In the data rows, 128 means zero.
Every row has a hidden score. How much higher is the second row's score than the first row's in each pair? 15 means about the same, 30 much higher and 0 much lower. The score is a weighted sum of the row's numbers plus the product of two more (or one squared), each taken from its middle value.
[189  93 148 188 134 143 143 188 128 156 146  63 147 167 104  98]
[144 142 114 125 171 175 134 121 151 113 136 111 144 140 122 146] -> 21
[195 127 152 172 132 113 155 164 116 186 122  75 140 144  79 112]
[ 87 157  53  88 108 159 175  91 110 104  85 151  56  83 121 159] -> 22
[ 55 161  99  81 118 151  82  79 117 129  79 173 152  98 194 170]
[150 113 122 172  96 124 128 123 148 136 137  97 158 116 110  94] -> 10
[135  88 164 154 147 114 124 158 120 125 128  96 158 187 141 137]
[170  82 147 117 146 142 155 148 139 110 160  71 139 143  93 176] -> 17
[146 134 117 127 151 101 110 124 163 154 132  94 138  94  98 141]
[100  81 142 121 144 127  93 111  81  82 132 193 140 143 178 155] -> 9
[132  97 152 184  92  57 165 158 157 159 100 127 118 154  94  53]
[126 174  84  88 106 144 166 153 148 129 105 133  36  78 181 140] -> 14
[ 99 154  87 129  95 131 142 113 122 161 129 150 108  99 121  91]
[165 113 134 129 176 118  82 141 113 109 153 106 169 189 153 149] -> 15
[167 104 130 174  94 125 165 129 124 161 107  77 116  98  75 102]
[ 82 131 111 147 105  88 136 141 130 149 119 136 125 140 114  87] -> 13
[ 97 121 141 140 149  87  94 132 174 142 114 168 130 153 157 106]
[ 78 145 111 168 106  86 131 165 121 167 114 124 103 114 149  95] -> 20
[142 120 165 122 159  88  89 151  92 115 122 126 142 148 158 125]
[178 107 108 161 146 129 153 120 138 135 119  79 106 116  73 127] -> 15
[101  80 149 145 163  77 101 111 123 138 131 149 124 185 170 111]
[169 129 126 139 114 136 130 169 126 134 154 105 136 136 122 163] -> 15
[182 114 156 159 137 120 149 182 137 150 154  66 135 159  92 145]
[ 83 140 114 111 139 105 102  88 134 112 107 170 120  99 163 146] -> 16
[132 194 112  41 149 187  90  78 117 102 134 136 180  83 120 175]
[101 187  91 111 105 151 153 115 139 113 108 147  37 106 126 127] -> 16
[112  99 132 150 100 101 179 115 148 149  95 115 159 135 115  91]
[127 116 141 113 142  87 114 142 109 108 131 141 161 121 149 140] -> 15
[153 127 143 137 140 164 144 141 149 101 113  90 125 121  98 137]
[133 107 148 146 144 115 120 155  89 115 147 115 128 157 143 118] -> 7
[134 146 106  52 126 221 139 115 132 128 145  98 165  67  55 223]
[137 142 123 117 131 194 124 111 139 116 125  91 121  85  88 154] -> 18
[ 83 153 107  69  99 170  68  68 147 147 110 191  92 113 145 115]
[142 128 141 117 150 110 100 140 129 129 127 100 135 148 105 104] -> 18
[145 126 126 103 138 141 134 157 133 132 154  87 118 130 106 135]
[ 60 151 113  73 123 129  69  41 127 132 137 171 124 111 176 120] -> 25
[ 68 137  90  75  83 153 110  78 113 120 132 176  99 102 142 126]
[170 125 107 144 133 101 165 146 144 145 123  97 126 121 102  97] -> 16
[150 158 130  99 133 176  91 105 105 105 118 154 174 128 123 128]
[148  94 153 118 156 108 103 164  98 102 174 127 151 139 136 161] -> 17
[127 163 108 154 127 145 141 117 140 149 105 134 152 116 124 102]
[136 166  44 108 136 161 143 112 127 137 118 145  65 100 150 135] -> 7
[113 166 135  77 154 238 118 100 126  94 157 120 142  84  94 199]
[163 173 116 104 130 131  96 123 129 137  96 128 130  78  77 146] -> 11
[122 151  82 123  95 134 163 110 125 166 123 119 134  99  88 109]
[173 113 127 148 161 151 114 163 127 141 122 110 122 101  96 143] -> 11
[105  84 172 174 124  67 122 155 110  96 144 151 146 172 150  84]
[139  93 178 154 119  69  96 182 115 117 143 112 164 161 114 139] -> 15
[130 118 115 164  92  92 222 162 145 164 132 128  80 132 151  77]
[156 113 178 177 128  72 131 164 139 108 116 126 147 182 128 157] -> 16
[147 137 113  78 147 143  84 109 138 109 112 144 150 133 171 161]
[135 119 154 131 128 163 144 133 105 137 153 123 148 137 126 167] -> 10
[138 118 154 100 136 155 136 136 128  88 161  99 152 126 114 176]
[137 164 107 117 108 168 122  85  80 129 144 136 148  69  83 163] -> 14
[ 96 123 150 145 109  77 135 128 155 143 128 143 122 147 135  98]
[141 124 149 119 118 140 110 139 119 157 156 104 144  83 113 127] -> 20
[131 151 104 157 111 106 152 122 127 158  95 117 141 124 112  91]
[117 171 128 100 116 122 112 116 120 152 101 123 132 113 124 118] -> 16
[178 149 137  95 136 155 138 158 119 107 156  81 119 124  93 169]
[109 197  84 101 115 157 134  92 159 110 117 141  33  85 163 146] -> 14
[133 163 118  95  95 192 107  74 138 139 135 128 156 103 107 139]
[157 143 109 122 134 183 124 125 134 137 170 106 119 110  73 142] -> 11
[177 114 128 152 123 132 140 130 185 139 121  88 154 117  87 117]
[118 120 154 158 125 108 143 138 120 118 113 109 156 143 142  68] -> 15
[136 126 133 171 142  98 141 144 119 129 123 112 140 135 134 108]
[163 118 112 135 128 133 150 102 132 134 124 115 149  85 107 130] -> 19
[193 117 170 157 140 144 220 184 141 143 107  89 131 155  95  79]
[170 115 149 173 134 121 181 151 150 121 149  60 109 118  73 104] -> 15
[126  98 142 146 130 116 128 145 129 148  94 121 127 142 140  65]
[151 101 126 143 130 120 127 122 158 148 136 125 159 131  87 133] -> 16
[ 92  62 184 172 147  74  95 135 134  81 142 156 142 196 169  93]
[102 121  77 165 118 138 178 119 120 162 104 163 118  93 142 119] -> 19
[174 145 134 137 148 135 139 195 144 132 155  51 139 128  66 161]
[103 139 121 134 130 116 100  99 144 126 128 160 147 129 156 120] -> 11
[181  95 133 156 133 123  89 160 145 118 152  92 137 104 106 101]
[106 107 146 151 154  91 118 128 105  70 154 145 126 162 141 125] -> 22
[140 143 119  92 127 187 111 122  98 120 122  99 149 102 110 155]
[122 143 115 112 116 122 122 130 118 126 109 135 118 120 143 109] -> 11
[156 124 117 154 127  98 164 143 132 153 121  91 167 126 107 129]
[170 116 146 139 109 112 146 124 145 166 137  94 124 113  75 107] -> 12
[167 146 116 127 121 139 171 120 157 130 125  85 137 147  64 133]
[113  59 194 172  93  65 117 165  85 116 142 148 119 182 171 132] -> 12
[186 136 104 136 125 144 147 106 146 144 119  93 149 110  93 144]
[106 128  91 130 113 130 105  96 119 105 126 142 120 112 102 103] -> 10
[ 61 121 137  80 104  92  70  54 105  94 129 192 137 158 187 149]
[200 162 150 164 148 165 125 135 169 135 149  88 133 114  76 127] -> 10
[188 128 134 131 147 139 111 143 116 135 120  99 155 112 138 138]
[139  54 173 186 129  50 154 154  94 115 133 114 143 180 157  70] -> 9
[133  92 214 178 155  47 135 163  79  85 158 161 121 214 164 102]
[115 158 158 122 129 155 126 120 120 123 144 110 126 121 113 141] -> 18
[126 153  81 137 130 124 204 132 173 136  95 128  47 108 116 141]
[163 112 144 155 109 135 144 162 163 105 141 105 135 129 108 105] -> 7
[102  91 131 160 135 107 141  98 157 127 121 163 149 163 169  83]
[122 101  93 110 128 144 103 111 135 117  86 122 119 107 113 140] -> 17
[ 92 197  71 104 125 152 134  94 113 160 104 132 107  93 134 110]
[133 110 153 169 158  97 163 146 134 140 151 119 156 150 134 122] -> 18
[147 131 133  79 136 147  85 126 109 109 141  98 143 132 102 213]
[100 172  65  88 102 137 128  70 114 153 117 141 127  76 129 134] -> 16
[ 80 129 141 113 125 109  56  62 147 109 126 186 104 160 193 123]
[128 103 180 164 124  93 123 184 104 121 123 130 134 194 156 144] -> 18
[158 140 142 113 143 145 140 106 109 133 138 107 187 115 122 162]
[ 66 175  60 101  99 176  77  55 118 108 107 172 128  75 119 115] -> 3
[125 104 178  99 147 156  86 127  78 109 134 147 151 155 160 155]
[152 142 129 125 132 107 155 135 141 126 160  97 144 115  91 112] -> 14
[159 151 145 163 144 174 131 125 112 102 155 103 139 123 113 153]
[152 163 130 146 125 146 127 121 136 113 125 102 126 127 106 165] -> 14
[164 119 106 107 153 168 126 143 149 131 137  88 110 101  97 147]
[119 126 129 132 108 134 110 150 143 131 128 102 149 140 118 141] -> 17
[144 168 116 117 129 148 152 122 111 157 104 135  62 105 125 104]
[122 113 119 174 109 112 135 114 111 163 108 138 135 114 124 113] -> 21
[159 159 124 110 158 136 150 141 139 152 142 108 115  79  74 111]
[172 139 138 149 153 163 139 201 186  99 161  43 113 142  66 122] -> 22
[127 167  67  82 108 201 104  66 119 112 129 153 137  87 106 164]
[153 145 111  99 138 156 108  88 138 121 140 103 121  88  92 158] -> 19
[105 138  92 119 105 137 126  89 115 143  94 143  70 128 163 122]
[ 85 125 132 144 102 111 119  92 174  92 120 153 147 137 134 122] -> 14
[136 136 141 116 156 166  85 128 148 102 169  81 153 126  92 129]
[168 109 156 184 130 121 152 170 141 145 147  91 152 143 101 134] -> 18
[133  83 193 182 152  55 124 140 104  91 127 150 122 163 195  71]
[133 208  88  92 100 153 146 114 129 113 128 131  50 108 138 146] -> 23
[115 127  93 137 116  93 126 135 127 144 130 156 122 113 123  88]
[ 83 156  93 105  70 125 104 149 113 187 110 177 115  78 145  87] -> 16
[161  89 141 171 141 113 164 165 147 137 129  79 137 154  96 119]
[110 130 128  96  98 141  92 125 201 167 128 169 108 175 152 103] -> 6
[131 113 137 121 152 117 144 173  79 125 161  97 159 161 127 113]
[107  68 168 104 167 127  91 105  79  80 173 155 124 123 161 133] -> 16
[ 99 209  50  63  98 166 180  97 125 117 123 171  73  92 164 137]
[155 144 125 164 175 164 129 116 124 122 140 114 102 123  78 169] -> 18
[177  86 165 174 108 105 160 167 128 108 134 100 147 184 122 111]
[197 139 144 136 127 156 136 133 171 135 164  92 150 118  64 196] -> 13
[125 104 152 158 143  88 156 151 157 133 145 144 107 168 150  39]
[158 133 120 130 128 133 103 134 136 149 138  86 152 134  98 146] -> 24
[180 105 146 138 140 138 134 169 135 126 155  84 161 176  90 143]
[186  40 202 220 130  41 151 197  74 164 163  75 194 185 127 116] -> 18
[ 85 156  83  98 111 160 120 101 154 154  81 164 101 101 111  70]
[155 175 105 121 112 164 136 115 133 116 117 126 149  96 132 107] -> 21
[111 131 139 100 107 150  92 124 145 139 130 145 155 142 119  98]
[167 154 122 130 152 103 145 120 134 149 119 108 135 147  75 100] -> 17
[137 147 146 118 129 136  57 110 121 110 136 137 136 136 143 160]
[169 105 174 161 120 136 145 203 142 116 142  53 140 135  87 177] -> 22
[149 127 142 145 138 110 145 156  93 128 143  92 104 173 131 122]
[ 95 130 132 121 112 137 125 100 144 115  96 159 119 153 142 105] -> 19
[127  82 153 162 145  92 138 175 141 122 157 118 147 185 117 153]
[135 131  98 129 122 145  95 141 119 122 154 108 142 132  82 147] -> 14
[ 71 139  84 104 118 171 103  92 122 136 115 157 141 110 136 136]
[180 107 141 204 110 119 163 197 121 142 145  61 149 138  57 137] -> 24
[ 97 138 139  95 162 148 100  93 107 127 118 163 129 141 153 130]
[160 141 150 158 134 138 119 160 137 147 133  77 140 138 125 125] -> 13
[109 175  99 143 105 133 110 107 118 104  85 127 160 132 138 129]
[133 127 146 124 151 171  70 116 133 121 169 114 156 108 105 195] -> 12
[100 148 122 129  82 110 162 124 139 153 109 130 123 121 125  78]
[103 152  68  92 104 151 150  88 128 125 127 160  70  94 156 160] -> 13
[132 162  83  98 139 144 178 147 150 129 119 113  43 109 143 124]
[ 80 122 160 125 119  99 100  85 107  68 128 174 121 148 193 123] -> 20
[175 161 113 111 171 188 112 142 110 120 172 108 173 113  78 163]
[131 174  93 124 117 141 156 108 156 148 102 136 118  93 112 111] -> 15
[ 82 162  79 118  90 136 141  73 158 125 111 145 107  84 144 147]
[ 91 127 147 110 155  96  92 121  72 100 145 163 153 151 164 163] -> 15
[126 161 111 118 143 181 126 103 134 148 142 127 139  75 117 161]
[ 90 132  82  77 106 147 146 110 101 132 110 167  79  82 172 145] -> 13
[155  86 157 128 119 127 113 161  89 122 158 155 152 111 151 146]
[164 146 114 128 129 136 121 142 142 122 153 120 151 111 128 100] -> 11
[149 158 103 137 150 163 137 115 152 100 132 118 152 151 109 129]
[157  66 183 142 159 124 128 188  97 133 171 119 145 163 139 129] -> 11
[176 144 127 174 144 119 149 159 141 165 109  62 142 149  83 100]
[117 123 123 104 136 140  81 104 127 132 104 150 142 115 154  97] -> 21
[117 146  72  87 119 149 119 102 163 134 123 150 121 121 127 123]
[150  82 222 203 141  45 135 190  75 126 131 116 138 210 162  75] -> 12
[153 152  64 129 112 131 169  92 113 155 121 128 131  94 108  65]
[ 96 159 116 142  81 110 153 133 131 156  82 150 101 111 158 105] -> 19
[147 114 111 130 121 140 188 121 131 135 130 113 135  78  98 110]
[160 122 126 128 118 164 136 127 132 131 165  92 137  78  68 155] -> 14
[140 155 106 110 159 141  89  71 132 138 136 131 126 118 103 124]
[130  84 125  92 166 151 106 117 111 125 126 133 151 141 158 167] -> 25
[160  79 150 164 142 121 129 185 111 115 153  82 164 168 110 127]
[100 142 139  94 130 151  59 136  89  96 123 149 136 119 170 194] -> 16
[168 125 144 144 133 154 169 187 162 143 156  69 133 137  97 132]
[157 134 126 130 137 147 135 131 134 107 169  80 151 105  81 162] -> 17
[123 160  94 105  95 128 124  69 122 176 106 124 125  81 108 114]
[ 81 153 123  76 178 138  61  78  72 106 176 198 138 138 172 161] -> 6
[ 82 142 118 114 140 129  91 130 160 112 109 164 155 106 156 121]
[ 87 133 125 107 131 126  97  97 114 108 105 143 123 124 143 140] -> 20
[133 111 164 103 139 154  94 130 111 120 147  96 149 155 123 177]
[176 143 155 130 179 141 139 155 126 134 143  94 158 120  82 116] -> 11
[ 48 155 149  84 103 123 103  84 148 103  86 161  96 137 175 115]
[169 101 125 136 129 138 133 160  96 122 151  85 134 138  77 144] -> 15
[155 135  85 148 150  99 226 160 140 161 114 102  36 135 156  83]
[ 85 157 106  89 123 151 147 109 129 101  89 138  69  97 191  93] -> 28
[115 124 128 106 128 151 135 124  86  96 100 168 150 129 158 189]
[141 166  94 111 128 149 142 103 134 123 119 145 152 108 112  98] -> 15
[123 119 109 164 125 115 116 106 113 119 127 133 132 125 135 107]
[195 147 111  95  87 171 115 126 162  99 114  80 112  89  77 188] -> 16
[109 148  95  68 130 160  68  61 132 128 115 139 109 107 114 160]
[148 114 155 146 128 121 141 193  91  96 145 119 165 157 130 139] -> 15
[ 98 129 121  94  83 118  79 129 150 177 108 169 104 144 140 126]
[149 154 111 136 128 118 162 113 141 129 138  89 138 115  88 135] -> 22
[128 156 127  94 143 149  98 100 164 112 137 117 141 108 103 175]
[140 130 158 155 132 128 107 154 120 146 142 111 153 146 111  84] -> 12
[150 139 117 124 148 144  81  96 150 136 153 130 163 123 113  91]
[126 124 135 152 138 144 139 118 100 116 130 143 135 131 140 123] -> 16
[117 204  61  90 105 172 146 118 110 155 115 142  27  88 186 152]
[149 134 128 157 162 130 136 168 168 117 166  98 144 125 100 148] -> 27
[102 132 101 101  53 111  95 150 184 202 105 164 134 112 132 150]
[139 149 124 144 107 108 133 112 150 131 134 128 135 127 115 113] -> 23
[146 134 105 144 113 125 138 135 129 114 133 132 178 110 134 123]
[113 167 104 105  92 135 148 123 151 153 102 129  81  91 134 128] -> 13
[ 70 157 105 101 155 165 121  98 105 110 142 159 118 144 166 110]
[127 150 128 118 114 163 140 114 105 100 133  72 146  93 112 205] -> 26
[137  50 172 161 145  52 160 129  95  93 133 164  83 171 165  84]
[140 132 143  92 191 170 104 145  85 114 151 108 155 126 130 163] -> 20
[154  99 170 198 177  80 117 158  97  71 167 109 137 179 148 175]
[ 64 104 132  96 102 142  59 114 107 117 105 154 113 120 171 117] -> 12
[133 152 122 160 113 127 150 125 124 144 115  98 134 102 109  89]
[118 168  70  77 101 155 187 143 122 137 134 150  57  91 189 118] -> 8
[120  98 161 125 132  68 119 168  66 118 156 154 142 176 157 167]
[135 131 106 132 125 146 133 107 154 129 136  90  99 108  60 121] -> 14
[100 144 160  91 163 133  98 145  99 107 147 132 163 140 164 184]
[165 141 116 138 142 128 147 132 146 114 155 102 142 112  95 151] -> 13
[ 90 180  75  85 101 172  88  52 124 139 109 175  95  70 126 171]
[166  82 158 149 137 125 143 163 111 149 164 110 144 147 128 141] -> 18
[ 35 150  81  77 113 177  97  88 120 135  90 170 100  88 153 160]
[ 89 168 112 130  95 119 153  96 155 146  98 153 109 126 151 102] -> 18
[157 121 161 152 129  75 190 152 134 141 139 101 133 160 146  78]
[147 127 177 165 130 121 141 141 140 118 106 103 126 118 115 136] -> 23
[139 104 162 122 162 161  89 170  89 124 177 106 176 131 145 190]
[109 137 106 156  78  83 151 122 134 168 109 127 135 113 106  85] -> 13
[131 107 143 164 115 110 126 163 125 140 126 121 137 114 154  48]
[114 151 112 166 141  88 157 123 160 123  93 118 164 144 114  68] -> 24
[142 143  98 125 156 158 136 157 156 130 152  60 135 115  80 150]
[178 131 123 201 115  97 143 143 141 179 119  64 137 119  72  90] -> 12
[108 134  94  96  94 158 176 142 160 139 116 146  54 117 167 109]
[141  67 189 185 143  40 130 204 108 127 127 103 148 223 160  84] -> 14
[151 123 138 140 122 151 128 154 131 135 154 120 141 143 124 118]
[ 50 131 105 120 126 132 105  71 108 139 118 156 150  98 132 118] -> 20
[137 152 132 133 164 167  94 127 148 128 177  92 147  53  82 159]
[130 101 168 113 129 136 115 138  84 122 169 151 174 148 148 174] -> 16
[156 137 139 130 108 103 126 124 131 120 164 135 130 144 139 142]
[113 108 186 148 148  86 109 138 100 107 141 145 145 156 146 126] -> 17
[156 154  79 143 121 114  98  88 130 162 130 122 111 120 115 130]
[154 118 117 132 150 166 153 118 130 127 133  90 130 107  54 162] -> 20
[103 156 117 143  91 132 138 119 159 165 142 168 114  95 146 145]
[169 129 116 148  90 141 170 125 132 154 132  91 141 111  85  97] -> 20
[112 153  98 103 120 146 112 101 113 136 132 147 125 110 108 140]
[ 82 158  98 107  88 113 100 124 173 183 109 167 121 117 136 103] -> 11
[146 128 100 135 105 131 195  79 146 155 111 103 119 125 114  92]
[148 136 142 104 145 115 126 133 139 118 121 115 141 127 117 140] -> 15
[113 103 151  75 116 164  71 118  71 102 124 155 146 175 162 194]
[118 155 125 128 129  96 117 110 124 112 129 182 157 110 144  58] -> 10
[ 79 135 115 112 130 115 130  61 141  98  96 175 127 122 166 147]
[138 107 106 154 114 106 126 158 122 134 147 142 107 135 124 128] -> 11
[ 91 149 126 107 122 122 123  68 122 149 122 160 131 139 155  80]
[176 102 173 157 165 114 176 215 134 125 158  62 167 166 100 140] -> 18
[178 113 153 127 118 182 128 141 153 130 134  85 129  90  77 152]
[ 97 152 118 119 131 128  96  80 120 145  65 144 160 128 155 144] -> 22
[106 153 100  79 116 117 200 153 123 158 122 118  49 140 173 124]
[102 121 131 111 133 134  80 143  86 117 157 147 153 154 169 172] -> 22
[134  98 165 171 151  85 112 180 122 134 116 101 145 160 136  97]
[173  97 170 182 154 125 199 157 144 139 123  65 145 141  76  95] -> 22
[ 98 109  97 114 124 131  97 107 145 128 102 158 164 132 158 166]
[ 88 177  40  38 121 166 123  66 105  98  98 186  64  53 155 149] -> 13
[147 150 105 136 126 159 101 125 152 134 145  99 150 119 109 164]
[ 81 153  98  88 103 152  93 121 125 133  95 152 126  88 132 124] -> 13
[ 91 135 137 123 139  93  99 110 138 112 140 151 134 149 157  74]
[114 177  92 103 123 147 173 116 174 117 105 137  51  85 169 113] -> 18
[100 158 127 107 167 174  88 122 126 102 186 126 132  86 129 176]
[107 185  86  77 153 139 114  73 128 118 110 163  92  82 113 155] -> 13
[ 82 135 134 106 114 104 118 106 168 130  83 169  97 145 150  99]
[112 156  99 119 139 119 105  88 115 126  88 153 109  87 133 110] -> 20
[141 135 125 137 106 125 164 132 156 150 105 116 121 124 116 106]
[156  77 143 127 135 153 113 153 117 118 136 123 158 144 146 149] -> 17
[136 154 108  85 128 190 102 111 116 101 157 103 163  66  92 159]
[122 139  98 109  75 139 126  90 157 123 135 136 147  93 111  66] -> 11
[ 94 122 128 145 117 137 115 118 124 151 108 139 143 120 133 101]
[116  64 174 188 143  70 176 193 112 150 131 112 157 188 135 130] -> 19
[ 82 137 113 125 119 117 101 104 179 157 103 175 137 132 142 119]
[154 133 137 125 149 120 119 123 157 133 106 117 148 117 119 131] -> 25
[142 110 130 131 181 130 122 137 106 125 118 128 145 154 134 132]
[ 96  91 182 177  99  80 126 118  89  65 161 166 150 168 165 106] -> 21
[159 134 115 139 135 121 142 103 151 135  99 110 127 124 103  96]
[126   2 195 150 140  97  84 182  36 116 166 133 128 223 172 135] -> 12
[156 131 130 118 150 144 164 137  96 133 160 108 200 117 117 143]
[125 157  73  75  98 155 154 122 111  99  97 165  30  67 193 129] -> 3
[135  87 123 152 132 139 150 174 153 131 121 112 143 155 107 105]
[139 124 127 152 135 157 124 113 160 109 110 132 139 107 102 101] -> 15
[131 159 128 115 146 168  87 117  95 145 140 119 143 118  85 152]
[ 83 120 163 151 137  71 100 115 125  88 133 159 136 153 185 116] -> 16
